In the rows, zero is written as 128.
A single turn carries every row of the set below to another of its rows. Some are shown first; where does it send the rows asked next?
k312: [131 103 112 154 112  67 117 124 163 111 144 115 128 131 118 137]
k936: [ 99 114 146 139 126 140 119 162  90 122  92 116 111 135 161 165]
k855: [144 110  99  79 134 113 107 152 124 136 107  92 135 133 149 165]
k875: [ 96 174 122 147 163 139 114 136 173  96 133  95 133 135 136 131]
k366: [108 116 116 155 159 106 135 164 135 110 159 101 120 127 155 109]
k20: [115 134 112 158 125  89  97 120 134  71  90 128 137 127 142 147]
k753: [106 128 116 158 129 141  99 106 144 137 124 186 113 144 145 134]
k495: [106 156 149 137 119 160 112 171 103 117  95 128 104 139 149 133]
k667: [112 139 129 108  75 116 108 128 129 128 141  72 141 152 137 159]
k299: [132 169 127 149 110 108 113 128 139  73 107 133 139 108 124 162]
k215: [114 133 132 133 164 169 130 129 142 116  96 114 147 153 183 109]
k746: [100 130 122 144 169 118 120 123 158 111 125  75 138 109 147 169]
k30: [113 120 126 128  86 132 151 143 139 181 124 158 117 120 122 131]
k586: [108 124  95  88 144 134 108 143 145 135 123 148 134 193 134 124]
k134: [ 93 150 137 121 104 110  90 116 134 141  93  85 128 155 104 114]
k841: [129 133 142 142 153 141 177 139 129 122 122 155 152 132 135  94]
k615: [149  99 124 143 149 126 160 133 122 136 126 133 146 108 174 107]
k254: [102 119 118 114  80 108 122  90 136 130 122 116 169 171 135 149]
k314: [ 94  96 109 135  93 120 138 143 141 167 121 161 119 154 147 112]
k69: [118 120 127 149 121 141 120 105 134 146 136 177 122 120 140 177]
k993: [100 112 153 120 115 130 109  99 123 150 111 107 142 191 121 125]
k689: [129 136 153 124 157 174 157 124 133 132 102 106 154 120 159 156]
k820: [131 145 127 152 110  86 121 130 172 111 140 129 124 129  87 120]
k883: [154 107 155 126 103 113 147 163 113 118  96  93 132 128 139 129]
k881: [135 124 153 132 110 121 140 169 121 103  90 109 128 163 131  92]
k500: [147 140 147 111  86 150 103 110 129 162 137  98 129 146 142 134]
k379: [111 141 145 151 166 115 154 160 135 125 143 106 121 103 105 120]
k155: [147 128 113  80 137 135 117 135 135 174 116 127 128 119 116 167]
k604: [129 159 122 114  82 123  96  89 149 155 100 116 143 131 121 113]
k907: [ 84 171 107 127 131 158 150 119 169 142 118 143 152 108 143 149]
k770: [ 75 125  85 134 142 133 129 109 163 142 105 133 151 118 178 142]
k80: [143 163 114  87 141 121 117 126 156 133 107 135 143 130  82 148]
k16: [ 81 141  89 141 127 106 163 153 146 114 132 149 148 122 147 101]
k944: [103 132  99 140 129 100 164 142 138 142 119 131 143  72 137 126]
k391: [116 162 118  84 143 134 116 159 137 117  95 124 136 173 100 123]
k294: [132 109  77  93 137  97  96 128 152 115 125 124 147 164 148 146]

k615 -> k366
k881 -> k820
Now these:
k746 -> k770
k69 -> k936
k294 -> k586
k500 -> k667

A single turn carries every row of the set below to another of its rows. Some are shown first; where does it send the rows asked next?
k243: [127 144 127 144 130 157 138 112 139 120 116 118 131 129 160  65 100 125]
k728: [153 137 152 180 118 127  98 128 148 119 105 158 159 146 117 149 155 139]
k745: [157 163 153 150  99 115 120 151 140 126 107 158 149 135 125 153 160 125]
k779: [166 111 106 127 100 100 144 100 135 127 136 126 144 160  78 130 122 133]
k647: [123 118 137 151 118 167 146 102 130 129 143 119 151 141 175 113  80 114]
k670: [119 136 149 156 109 162 144 117 134 132 141 136 130 138 178  99  85 121]
k527: [144 152 131 171 115 145 161 130 130  82 140  96 128 118 143 162 159 115]
k759: [134 146 148  99 128 103 129  88 115 127  77 117 126 137 122 161 134 147]
k633: [ 80 110 120 130 159 101 132  97  94 119 111 158 133 119 108 130 141 153]
k585: [156 121 146 116 143 144 103 101 120  74  96 135 110 174 115 136 122 150]
k802: [ 97  95 105 140 114 111 121 120 107 138 115 127 144 159 110 173 175 115]
k573: [ 94 109 115 145 162 111 124 102  81 127 115 164 136 126 112 136 156 163]
k986: [170 115 118 120  87 115 148 119 132 109 156 140 130 171  86 134 114 129]
k228: [160 147 141 168 124 109 123 140 136  99 122 185 148 147 136 145 158 134]
k356: [107 142 129  90 133 143 122 150 108  92 118 146 102 129  95 103 135 128]
k979: [125 145 125 157 131 126 151  97 132 139 133 126 139 121 189 106 101 128]
k178: [ 73 112 170 122 105 152 113 131 101 133 132 156 114 142 111 162 105 141]
k161: [135  68 105 137 132 108 152 131  94 106 158 105 128 142 113 119 148 162]
k848: [122  72 136 133  95 128 139 134 105 140 147  82 129 137 108 148 130 160]
k349: [ 87 103 125 144 152 111 132 118  76 119 117 156 130 123 102 131 146 169]
k265: [109 102 119 123  97 130 123 159 105 118 138 142 124 175 123 175 161 100]
k321: [129 131 141 163 120 162 134 110 141 127 141 125 129 142 182 105  87 126]
k819: [137 133 131 187 127 138 162 108 125  79 145 108 136 126 145 165 158 129]
k649: [ 85 108 169 132 106 152 113 147  87 137 126 146 116 136  97 157 119 153]
k83: [120 152 122 100 136 149 121 162  88  97 117 151 104 123 104 113 156 133]
k266: [138  98 120 106  98 120 160 164  96 116 163  99 114 136 117 128 145 139]
k801: [137 152 125 145 125 152 135 111 142 127 117 103 129 122 168  84 103 122]
k269: [122 101  88 132 129 128 113 140 112  94 120 136 128 169 104 142 181 107]
k817: [138 135 160 105 121 108 144 116 100  98 127 166 109 166 155 172 116 144]
k733: [120 131 116 145 137 137 164  91 125 129 133 116 156 123 181 101 103 116]
k532: [109 137 132 156 125 129 155  94 132 147 118 127 145 118 173  93 101 132]
k342: [156 111 122 124  85  97 155 108 126 135 153 133 143 157  93 152 113 130]
k144: [134 135 145 185 110 159 149 117 134  90 139  93 133 124 135 177 146 123]
k222: [132 142 121 135 124 167 148 117 133 120 129 100 142 128 163  89 100 108]
k459: [ 90 114 167 134 103 163 106 141  94 141 128 153 120 138 113 169 120 145]
k237: [107 139 129 100 128 140 133 168  84 103 117 146 103 124  94 109 147 140]

k321 -> k979
k649 -> k349
Now these:
k222 -> k647
k759 -> k585
k243 -> k670
k266 -> k848
k265 -> k802
k178 -> k633
k144 -> k819
k228 -> k745
k459 -> k573
k986 -> k342

A single turn carries every row of the set below to another of its rows. Some are shown first; where does it send the rows asked next?
k408: [116  96 149 141 100 148 133 118 110  78 108 119  73 120]
k376: [123 104  82 114 116 122 111 161 129 104 155 109 134 137]
k945: [126 165 129 142  98 144 124 131 111 128 120 130  88 196]
k430: [122 116 151 164  96 128 130 122 122 115 118 115  60 110]
k19: [157 119 151 144 127 170 127 147 111  90 152 145  80 130]
k761: [161 134 120 105 140 144 125 131  88 152 126 177 112 112]
k424: [112 132 110 120 107 124 106 123 119  95  87 151 153 164]
k575: [161 104 102 147 113 125 119 148 122 155 120 102  85 108]
k538: [112 125 100 129  74 156 150 142 130 109  90 179  67 154]
k559: [132 145 111 124 131 162 100 162  75 146 130 144 114 127]
k882: [112 144 100 118  94 135 143 127 112 154 121 135  99 199]
k468: [170 112  96 123 113 105 119 153 119 145 127 124 110  96]
k28: [ 92 117 105 102  93 127 111 114 148 154 104 168 103 115]
k526: [142 126  99 146  97 152 118 157 105 136  82 173  84 179]
k68: [104 102  97 105 126 136 137 141  92  90 158 130 134 126]
k748: [107 109  95  94 114 135 121 166 109  90 140 105 118 152]
k856: [ 89 128 106 130 121 117 155 147 147 152  86 167 122 122]
k665: [ 93  98 114 110 139 139 128 178 122  95 142 138 132 140]
k250: [103 114 131  94 131 133 131 183 124 119 161 123 116 139]
k826: [115 163 138 112 107 128 107 118 119 140 125 117  96 184]
k320: [106 102 127 113 138 132  98 137  93  75  98 149 121 145]
k706: [ 90 133 127 109  97 114 168 109 134 156 111 155 118 142]
k671: [ 95 106 140 144 109 112 143 121 133 113 102 121  58 109]
k889: [144 116 123 139 156 106 122 137 119  87 152 152  74 130]
k764: [107 130 108 105 109 129 139 117 154 149 109 186 122 107]
k329: [184 107  89 134 114 107 131 145 106 154 118 149  93 137]
k362: [173  95 106 130  97  94 138 160 128 144 141 138  93 141]
k823: [112 150 111 140 100 116 141 133  75 131 113 134  96 187]
k626: [169 143 119 105 136 124 108 131  89 126 134 171 128 140]
k886: [129 102 130 130 123 156 153 147 164 113 109 179 141 138]
k923: [141  93 124 141 130 138 143 142 170 113 113 192 103 128]
k416: [ 72 113 127 125 110 124 153 116 158 146 119 164 113 126]
k723: [156  93 146 137 126 154 180 125 139 133 111 149 115 127]
k861: [178 129  79 136 115 131 136 125 126 141 141 136  94 115]
k542: [116 122 135 161 112 152 140 131 146  89 105 106  75 124]
k858: [140 117 133 142 101 156 135 133 114 133  64 164  94 180]
k377: [148 136 149 143 120 148 136 127 120  77 142 156  62 149]
k517: [120  71 143 141  73 144 129 122 122 108 107 112  84 126]
k987: [104 148 100 113  79 141 138 140 103 125 149 126 102 185]
k311: [ 89 118 118  94 121 146 107 149  92  89  96 175 109 148]

k517 -> k250
k424 -> k723
Now these:
k861 -> k823
k320 -> k886
k671 -> k376
k408 -> k665
k626 -> k858
k468 -> k882

